One turn moves each row of this set onto another row. After a few examples, where does it send each row asked below?
Q755: [-10 -39  14   5   3  -1 -14 -31  14 -14   3  14]
Q300: [ 29  43  10  34  27  36   2 -15 -14 -15  -9 -10]
Q553: [ 29  -4   7 -26  10 -11 -12  22  -5  17  -3 -42]
Q234: [ 29  -7  16  -3 -15  50  14  32   8  -7  13 -23]
Q757: [ 33   9  15 -17   9 -17  -4   0   0  32  -6 -37]
Q435: [-17 -22   3   9  10   1 -25 -30  24 -18  -7  12]
Q353: [ 36  -4   7 -15  16  58   8  -6 -14  13 -34 -28]
Q947: [ 30   1   0 -30  33   3 -18   7 -22  11 -28 -26]
Q894: [ 34   3  15  -5 -22  51  22  20   8  -9  10 -22]
Q920: [ 46  10  12  -6  25  42  -1  -1 -33 -17 -30 -19]
Q202: [ 28  44  -2  27  21  42   1 -11 -17 -18  -3 -11]
Q478: [  5  22  -1  31  -3  28   4  16 -26  15  30 -15]
Q372: [ 30  22  11  16  -3  13   2  -1 -33  26  25 -30]
Q585: [ 26  34  23  30 -13  19  33   0 -12  -9  -5  -6]
Q302: [ 21  17   3  -7  23 -21 -14   4 -20  26  -6 -33]
Q932: [ 26  -5  10   2 -10  29  14  31   4   7   0 -56]
Q361: [ 28  10   7   1  18  56   1   3 -39 -15 -11  11]
Q687: [ 21   4  16   4   8  62  26  -5   0   5 -39  -5]
Q400: [ 22   0   0 -21  24   0 -10  14   7  21 -25 -50]
Q421: [ 40  16  14  12  -7  19   4   6   3  16  22 -53]
Q910: [ 21  27   0  19  -8  48  12  -7  15  22  20 -30]
Q961: [  9   8 -16  10  10  62   7  28  -1 -14 -10 -31]
Q182: [ 25  20  13  19  -9  43  13  -5  22  26  22 -30]
Q321: [-18 -27   5  19  15  -1 -18 -33  25 -16  -5   1]
Q561: [ -9 -29  13  15  10  -2 -15 -32  32 -23  -2   0]
Q446: [  5  21  -5  24 -12  31  13  19 -29   9  24 -12]
Q945: [-11 -31   2   9  16   4 -31 -27  16 -22  13   4]
Q341: [ 32  29  11  24  26  17   8  -4 -36 -13 -31 -24]
Q152: [-15 -21   8  11   2  -4 -22 -28  29 -18   1  10]
Q188: [-17 -26   0   6   7   5 -28 -25  28 -16   3   8]
Q499: [ -3 -34  17   5   6   2 -16 -36  25 -20   1   8]
Q154: [ 15 -11  -5  -5   8  50  10  21  -6  19 -24 -48]
Q493: [ 23  27  30  32 -11  14  29   5 -21  -5   0   0]
Q130: [ 16  14   5   8   5  61  29  -8   2   5 -38 -12]
Q148: [ 28  -8  11 -32  18   1  -1   8  -5  21 -37 -30]
Q449: [ 36  17  12 -15  33 -10 -10  -8 -11  10 -34 -28]
Q795: [-17 -29   6   4  -2  -2 -23 -19  22 -17   4  13]
Q544: [-12 -35   6   9  12   0 -24 -19  12 -31   5   6]
Q197: [  7   4 -12  13  18  65   4  24   9  -5 -15 -33]
Q606: [-18 -31   0  12  18   7 -26 -33  19 -12   4   3]
Q394: [-12 -27   9   2   3   3 -22 -26  30 -20  -5  12]
Q451: [-16 -28   3   3   7   3 -26 -20  20 -25  -4  14]
Q393: [-12 -25  11   4   2  -2 -22 -28  19 -19  -2  19]
Q701: [-17 -41   9   8   5  -2 -16 -18  11 -22   1   9]
Q287: [ 24  26  19  26   3   3  18  -6 -42  16 -10 -18]
Q370: [ 30  12   5  -4   3  56  11   1 -37 -12 -10  11]
Q220: [-15 -21   3   8   7  -2 -30 -25  19 -22   6  13]
Q831: [ 30  11  17 -13  18 -25  -3   7 -26  10 -22 -22]

Q831 moves to Q148
Q154 moves to Q372
And these:
Q755 moves to Q499
Q687 moves to Q182
Q894 moves to Q585
Q393 moves to Q394

One turn moves each row of this set onto another row. After a few examples, where does it send each row asked below?
Q616: [-18 -28 -45 -22   0  17 -58   0  52  29  13 -21]
Q949: [-33  22   9 -32 -12 -28  -1  10  31 -10 -19 -10]
Q709: [-21 -18 -47 -21  -1   3 -60 -15  77  30   6  -9]
Q49: [-23  -6 -36 -11  32 -40  22  13  67  28 -17  -9]
Q124: [-14 -18 -35 -34  19 -17  24  11  20   7 -16  -7]
Q629: [  1 -18 -17 -35  19  -9  17  36  32   9  -9 -39]
Q104: [-18 -15 -50 -15   2   8 -57 -15  71  31   7 -13]
Q706: [-33 -31   1   4  28  12 -34  28  44  -9  12 -21]
Q697: [-31  15  17 -32  23  -1  12 -11  78  22 -16 -15]
Q473: [-16 -33 -46 -29  -3  11 -59   1  58  26  12 -18]
Q955: [ 11 -10 -17  14  -4 -22 -23   0  45 -14 -24  10]
Q206: [-41  28  -3 -23  16 -34   0  -1  80   2 -17   3]
Q798: [-29   4   9 -43   6   4  16  -8  23   7 -17 -12]
Q854: [-28 -20 -11 -13 -22   6 -60   3  69  44   8 -19]
Q981: [-34  17  12 -29  28  -2  10 -11  82  15 -13 -15]
Q503: [  5 -23  -3  20  -4 -31 -22  21  60   3 -20  11]
Q753: [ -7  -9 -15 -29  42 -14  17  18  84  28 -12 -24]
Q291: [-10 -10 -26 -52  23  -9   3  28  31 -19  -7 -11]
Q78: [-13  -9 -21 -34   4 -34   5  43  24  -6 -12 -18]
Q518: [-37  22  12 -26  23 -23  -7  19  89   5  -5 -24]
Q657: [-26 -25 -20 -22 -17  19 -60   2  48  32  13 -25]
Q704: [-39  26   5  -9  11 -29  12  -6  65  27 -19 -31]
Q335: [-29  -4 -33 -12  36 -37  21   8  66  32 -16 -14]
Q219: [-29 -19 -21   7  43  12 -34   8  55 -18   8 -17]
Q454: [ -4 -30 -44 -16 -25 -14 -55   6  56  35  -1 -10]
Q537: [-16 -25  20  18  -2 -21 -28  31  66  10  -9   1]
Q138: [-21  14  16 -25  -8 -12  11  11  28   8 -16 -42]
Q464: [-16 -24 -30 -12 -19 -13 -59   7  79  44   3 -15]
Q566: [  7 -16 -20 -35  21 -12  17  30  35  14 -13 -39]
Q311: [-10 -16 -36 -21 -34  -5 -57 -12  44  25  -4  -9]
Q407: [ -4 -12 -34 -16 -33  -1 -54 -17  47  27  -6  -7]
Q812: [-19  -4 -39 -32  41 -30   6  21  74   0 -10   4]
Q222: [-20   1 -24  11  34   4 -34 -15  59 -24  -4  -7]
Q931: [-13 -28 -27  -9 -20  -9 -54   9  74  49   3 -10]
Q6: [-18 -20 -34 -35  24 -16  24  13  22  16 -15 -10]
Q747: [-21 -26 -22 -30 -20  14 -63   2  50  26  11 -25]
Q579: [-15  -2 -36 -13 -17   5 -58 -27  66  29  -2  -9]
Q912: [-17  14   9 -28  -5 -13  11   8  24  10 -18 -45]
Q858: [-30  19  16 -46   6  -2  -7  13  42 -18  -7 -24]
Q63: [-29  10   7 -41   5   4  15 -11  27   0 -17 -13]
Q778: [ -3   5 -21  13  10  -8 -30 -18  47 -25 -18   3]
Q572: [-22  -4 -33 -19 -21   1 -61 -26  66  26  -1  -8]
Q715: [-18  -7 -25 -23  32 -41   3  45  76  10  -6 -20]
Q490: [-26 -17 -11 -19 -24   2 -64   1  71  37   7 -22]
Q982: [-38  24   6  -7   9 -33  12  -1  72  26 -19 -26]
Q274: [-31 -28  23   9   7  -1 -32  33  52   2   3 -13]
Q622: [  1 -29 -39 -14 -28  -9 -51   4  53  38  -4  -6]
Q289: [-10 -11 -20 -27  45 -12  16  22  83  22  -8 -24]

Q49 moves to Q629
Q311 moves to Q490
Q537 moves to Q219
And these:
Q407 moves to Q854
Q697 moves to Q335
Q78 moves to Q858

One turn moves each row of this set onto another row. After a few examples, where does it send each row asked below?
Q313: [ -6   3   4  18   2  10 -43   4  23  28  44   6 -18  22   8 -15  -1   8
  39  13  -7 -30 -19   7 -11  25 -17  49  12   1]
Q161: [  4  -3  39   2  32  15  -9 -21  13  -7 -31 -17 -11 -17  29  30 -45   3
  14 -21 -26 -13  21  -1  39   3 -27  14  24  -5]
Q943: [ 39   1  31 -11  23  23  -5 -11   8   6  -2  -1 -12 -61  44  27 -32  17
   6   3  18   4 -11  -1  34  -5 -13  10   8  -8]
Q248: [ 37 -33  23 -13  16  20   0  12   8  22 -11  -8  16 -17 -19 -19 -18  17
  32 -48  31 -25  21  -3 -50  12 -27   9   7 -16]
Q306: [ 15  -7  60   3  25  -3  -8   4  32  -8 -27   9 -21   7 -32   2 -32   2
   5  28  35 -14 -32   6  50  33 -20   9  19   0]
Q212: [  4   1 -15  -5  34  23 -10 -12   7  13   4  -2 -18 -32 -16 -42 -15   1
  13 -11   1   2 -29   0  35   0 -36   1  63  16]
Q39: [-15   7  27  -1  26  16 -12 -17   1 -38  -5   1 -19  12   1  -4 -21   9
   6 -16  49 -29   6  -5 -44 -14  19  -3 -15  15]
Q98: [ 14  -6  27  22  47  11 -21   0  39   2 -22 -14 -21  28  -8  -5 -44   9
  25 -49   6 -36 -10  -2 -20 -21 -21  44  19  -8]
Q556: [ 10 -14   6   6  27  42   3  20  19  14  19  15  27 -17 -15 -13   4 -31
   4  33 -26 -33 -21   7  -5   0 -15 -11  -5  14]
Q952: [ 14 -28 -25   1   3  41  24 -10  16  -2  -6  25   6 -18 -17  19 -50  22
  11  -4 -18  -5  -4   9  -3  13 -13  16  -1  40]
Q659: [ 44   9  28 -24  21  19 -41  -3   7  21  47  30   6   4 -42 -24   5   5
  23  -6  40  -4  -8  -2  -4  10 -19   4  -3  -7]
Q382: [  1  15   9  27 -21   6  -1  28 -20   9 -28  -7 -46 -10 -24  -9 -31 -18
   0   5   8 -31  -5 -16   7  40  -9 -25   4 -28]
Q993: [ -5  15 -17   4   4  -1  -6  11  16  27   1  -2 -39 -16  10  10  26 -33
  19  -2 -11 -20   3 -22 -15  -3 -19  -7  40  -2]
Q374: [-39 -11  23  13  18  22 -12 -10  -3  -8  14  -8 -30  33 -24 -47 -14  17
   2 -20  29 -32  20  -6  12  37 -13  27  13 -18]
Q676: [ 37 -12  26 -13   2  25   9  29  -4   4   4   4 -10 -29  -8 -26 -33  44
  22  -9 -24   0 -27   3 -20  32  -8  38 -16 -45]
Q875: [  4  45  28   2  13  27   7 -12  -1 -17   2   5 -14  33   8 -16 -42  -6
  16 -28 -32   2 -21   1  -7  11  15  14 -24  20]
Q246: [ 14  -3  37 -17   6  24  -3   4   9 -15 -14  -7 -13 -23  15 -21   4  20
  13 -21  58  38 -32  -3 -22 -14 -31  10 -10  -7]
Q293: [ 19  37  28 -22 -10   7   9   9   3  -9  14  10 -31  19  -5 -36  16  -7
  -7 -11  20 -15   2  16  15  25 -53  15 -14 -42]
Q836: [ 23   9  15  -4 -13  23  29  -7   9 -12 -37  35 -36 -20 -31  24 -41  42
 -11 -13  -6 -15   1 -10   0  22 -16 -12  -5  12]
Q147: [  8  -5  21  11   1   3  12  16  16  20 -26   2   3   0   3  16   2 -28
 -17  39  32 -37  -5  37   2  10 -27  20  -7 -31]

Q676 moves to Q212
Q248 moves to Q993
Q659 moves to Q313
And these:
Q556 moves to Q98
Q836 moves to Q943

